One turn moves each row of this set onto another row. After a few examples, where does it send each row asked below?
susoz: [ 0.55  4.22 -2.32 -2.87 -0.49  1.70  1.67 -1.38 -0.43  1.26 -1.26  1.93
  0.76 -0.91 -1.23 -1.46 -0.31  0.25  0.02 -1.72 -0.37  1.19  0.78  0.01
 -2.34  1.36 -3.06  3.34]
Suk: [-2.77 -0.06 -0.79 -1.82 -1.67 -1.77  1.83  0.57 -0.18 -0.98 -2.14 -1.57
 -0.02  0.00  1.55  0.29 -3.09 -0.45  0.39 -0.28  1.95  0.06  0.50 -1.93
 -3.65  0.51 -2.75  0.59]
Zino: [ 0.11  1.84 -2.01 -1.50 -0.03  0.10  1.56  0.27 -0.50  3.48  0.93  1.90
  1.85 -0.39  0.90 -1.10 -1.45 -1.05 -2.14 -0.90 -0.16 -0.35 -0.39 -3.66
 -2.66 -2.86 -1.38  4.35]
met: [-0.60 -0.66 -1.06 -2.33 -0.95 -0.55 -2.34  0.22 -0.83 -0.34 -0.77  0.70
  0.45  1.01  1.34 -0.10  2.80 -1.58 -0.65 -0.39  1.35  1.01  2.83 -1.08
 -4.92 -0.18  2.00  2.27]
kufeb: [ 1.83  1.07 -2.75 -2.51 -2.88 -2.13 -1.09 -0.43  2.66 -0.37  0.86 -1.40
  0.00 -0.91 -0.57  1.03  1.08  1.73  3.08 -1.36  0.64  2.17  1.13 -0.93
 -1.10 -0.68  0.30  3.62]
fes: [-1.85  1.98 -1.62 -1.88 -1.68  0.09 -1.77 -0.06 -0.60  1.08 -0.05  1.83
  0.75  2.55 -1.30  0.20 -4.17  0.07  0.23 -1.79 -1.10  3.56 -0.22 -0.58
 -0.65  0.31 -2.29  1.83]
ninok: [ 0.08 -1.01 -0.50 -1.33 -2.22 -1.76  2.51  1.31 -1.41  1.75 -1.90 -0.32
 -0.87 -2.12  0.04 -2.20  0.95  0.30 -2.54 -0.82 -1.15 -0.98  3.58 -1.21
  0.13 -1.33  0.12  2.62]
sav: [ 1.61 -2.09 -1.86 -3.08  1.08 -1.83  1.24  0.21 -2.60  0.29  1.43  0.18
 -0.32  3.11 -1.49  1.33 -0.31  1.13  0.90  1.20 -0.95  0.11 -1.72 -0.97
 -1.28 -2.01  0.88  3.01]
bog: [-1.18  0.23 -2.36 -2.14 -0.86 -1.30  4.11 -1.89 -0.84  0.05 -1.47  2.81
  1.12 -3.74  0.02 -0.20  1.46  3.15  0.68  0.43 -0.84  0.40  0.55 -0.28
 -2.64 -0.09 -0.40  1.93]
rituf: [ 0.55 -1.25 -2.18 -0.49 -2.97 -4.35 -0.54 -1.67  1.46 -0.77 -1.20  0.42
  2.77 -0.32 -0.92 -0.98 -1.63 -1.06 -0.80 -1.55  1.85  1.24  2.86 -1.73
 -1.22 -1.72 -0.31  1.24]
febof: [-3.53 -2.14 -0.74 -2.02 -3.94 -1.96  2.86  0.96 -1.61 -0.94  0.18  1.71
  0.87  1.22 -0.74  1.66 -1.79  0.67 -1.41 -1.03  1.17  0.77  0.52  0.53
 -1.60 -1.12  1.84  3.13]
Didep: [ 0.49 -0.32 -2.96 -1.17 -1.30 -0.90 -2.93 -2.07 -1.13  1.24 -1.51 -0.24
 -0.80  0.55  3.27  1.35 -0.14  0.26  2.24 -0.90  0.55  0.75  0.70 -1.99
 -3.35 -1.44  1.50  1.94]
Tise: [-0.51  0.82 -0.68 -2.11 -2.08 -1.56  2.01 -2.99  0.12  1.18  1.09  1.17
  0.02 -1.57 -1.58  0.36 -0.24  0.76  1.60 -0.45  0.30 -3.07  0.99 -2.95
  0.08  0.57 -2.84  3.81]
bego: [-2.46  0.21 -0.09 -1.70 -0.72  1.90  0.25 -0.99 -0.19  1.40 -1.02 -1.41
  1.28 -0.02 -1.82  2.79 -2.10  2.30  2.04  0.91  0.07  1.65  0.51 -2.25
 -1.07  2.11  1.75  1.96]
Lilab: [-1.32 -1.67 -2.11 -2.45 -4.29 -0.47  0.35 -0.54  2.94 -0.17 -0.51  0.11
  2.84  0.94 -0.66  2.11  1.51  0.82  1.53 -0.85  0.63  3.23  0.64 -0.75
 -1.25  1.28 -0.97  3.44]
gino: [-1.59  1.11  0.00 -1.89 -2.32 -2.38  0.83  2.98 -0.85  3.24 -0.32  0.62
  1.23  0.85 -1.68 -0.28  1.25 -0.09 -0.47  0.33 -2.17 -1.67 -0.07 -0.73
 -3.68  0.20 -2.78  1.43]
sop: [-0.91 -0.29 -1.84 -0.17 -0.06  0.94  1.86  1.93 -0.58  0.68  1.90  2.69
  0.10 -0.36 -0.93  0.28 -3.31  0.84 -2.18 -0.16  0.90  3.11  1.92  0.43
 -0.81 -0.24  1.10 -0.47]
Rane: [ 0.25 -0.78 -4.15 -5.14 -1.96 -2.14  0.18  2.90 -2.97  3.20 -0.62  0.01
  0.30 -1.39 -0.10 -0.68 -1.33  2.13  0.54  0.05  0.13 -0.65 -0.83  0.09
 -0.30 -0.50 -0.79  2.85]
Kozi: [ 1.48 -1.77 -1.34 -2.72 -1.32 -0.69  1.07 -0.73 -0.21  0.81 -0.90  0.23
  0.28  1.88 -2.12  0.34 -0.55  2.83  0.82  1.42 -1.21  0.48 -1.14 -0.56
  3.31 -0.28  0.82  1.41]
Laf: [ 2.01  0.09 -3.72 -2.24 -2.68 -0.14 -1.55 -0.20  0.25  2.48 -1.56 -1.20
 -1.49  1.03 -0.15 -0.24  0.61  1.23  1.12  3.08  0.23  0.67  2.28 -1.39
 -3.39 -1.46  0.82  0.11]
nidez: [ 0.56 -1.10 -0.89 -2.85 -2.67  0.26  0.42 -1.06 -3.42  0.61 -1.74  1.58
  1.58 -1.59 -2.43 -1.91  0.04  2.64  0.76  0.16 -0.54  2.35  2.97 -0.03
 -0.64  2.32 -1.63  0.87]
pigi: [ 1.38  0.78 -1.05 -1.89 -1.29 -1.53  0.37  1.12 -0.64 -0.09  0.45  2.22
  0.84  3.02 -2.35  1.15  1.97 -3.66  1.33  0.42 -0.93  2.17  0.73 -1.30
 -2.24  0.55 -0.37 -0.13]
tasa: [ 0.44  0.33 -1.65 -2.99 -1.48 -0.36  0.24  0.98 -2.25  0.42  1.27 -0.36
 -1.81  1.30  0.42 -1.09  0.77  0.94  1.05  1.53  0.32 -2.60  1.11 -3.78
 -2.98 -1.16  2.27 -0.12]
zeme: [-0.60  1.02  0.83 -3.18 -2.87  1.01  2.04  0.11 -0.21  0.94  0.55  1.54
  1.02  1.93 -3.42  0.26  1.54 -2.54 -0.62  1.27 -1.31  0.39  1.39 -2.97
  0.82  0.54  0.34  2.18]
vuziv: [-0.59 -0.45  1.63  0.52 -0.05 -3.04 -0.50 -1.18 -1.61  0.70  0.67  1.78
  3.45 -0.86 -0.64 -2.14 -0.82  0.64 -1.10 -0.10 -0.12  0.27 -1.37 -1.70
 -3.98 -0.47  0.52  0.45]
suzo: [-1.48  0.07 -2.43 -2.18  0.01 -0.10  1.43  0.67 -0.50  3.02  0.34 -2.00
 -0.42 -0.08 -3.01  1.45  0.54  1.52  2.21  0.40 -1.59  1.54  2.79 -1.80
 -3.03  0.09  3.52  2.64]
sidu: [-1.49  0.60 -2.87 -1.71 -0.64 -1.07  1.82 -0.25  2.38  3.30  1.58  3.91
  2.22 -1.68 -2.77 -0.36 -0.02  0.73 -0.81  1.78  1.20  0.74 -0.23  0.10
 -1.31  0.36  2.27  2.04]
gokis: [-0.70 -0.81 -0.66 -3.31 -1.84  0.63  0.67 -1.55 -1.26  0.01  2.17  2.73
  3.06 -0.60  0.29 -0.59  0.86 -0.30  0.64 -0.64  0.21  2.64 -2.64 -2.79
 -0.31  1.05  1.72  3.51]
Darog: [ 0.16 -0.51 -2.97 -2.92  0.00 -2.04 -1.77  0.34  0.54  0.70  1.99  1.12
 -1.00  2.71  0.99 -2.88  2.53 -1.12 -0.53 -0.09 -0.05 -0.28 -0.44 -1.96
 -2.61 -0.67  1.33  1.02]
Guz: [ 0.56  0.06  0.41 -2.26 -2.24 -1.16 -0.20 -2.33 -2.66 -1.25  1.27 -0.17
  0.03 -1.92  0.07 -0.38  0.65 -1.64  1.94 -0.36  1.08  3.55 -0.83 -1.92
 -2.92  1.74  1.90  1.91]
mone: [-1.52  1.28 -3.62 -3.43 -1.59 -0.72 -0.31  0.27 -1.49  2.51 -1.04 -1.24
  0.86 -2.15 -1.38 -0.12 -3.86 -1.52  0.26 -0.63  2.13  1.36  3.44 -2.62
 -1.38  0.01  1.22  2.27]
rap: [ 0.45 -0.60 -1.90 -1.61 -2.71  0.35  3.03  0.08 -2.75 -0.40 -0.14  0.49
 -1.23  1.20  0.11 -1.34 -1.89 -0.12 -1.30 -3.85  0.26  1.25  1.25  0.90
  0.03  0.69 -1.89  2.37]
Sado: [ 0.43  1.93 -1.55 -1.48  1.30 -1.25 -1.39  1.68  0.96  1.35 -1.86  0.56
 -0.04 -2.28  0.57 -2.25 -2.49  1.79 -0.29  0.21  0.32  1.26  0.65 -0.53
  0.31  0.51 -0.43 -0.51]
Bap: [-2.79 -0.10 -1.80 -0.44 -0.83 -2.01  3.20 -0.68  2.61  0.06  1.44  1.77
 -1.11 -0.82 -0.32  2.35 -1.67  0.88 -1.06  1.34 -0.05  0.58  0.80 -1.22
 -1.87 -2.13 -2.06  1.85]
Tiguz: [ 0.01 -1.76 -4.19 -1.95 -1.96 -1.20  2.75  1.59 -0.72  1.59 -1.59  2.50
  4.13 -0.28  1.16 -1.40  0.12  0.52 -0.69 -0.14  1.26  2.46  0.23 -0.67
 -4.22 -0.53 -0.37  0.01]

sav goes to Guz
tasa goes to met
Now find these:
Rane goes to vuziv
susoz goes to Bap
Tiguz goes to Sado
fes goes to Tise
gokis goes to bego

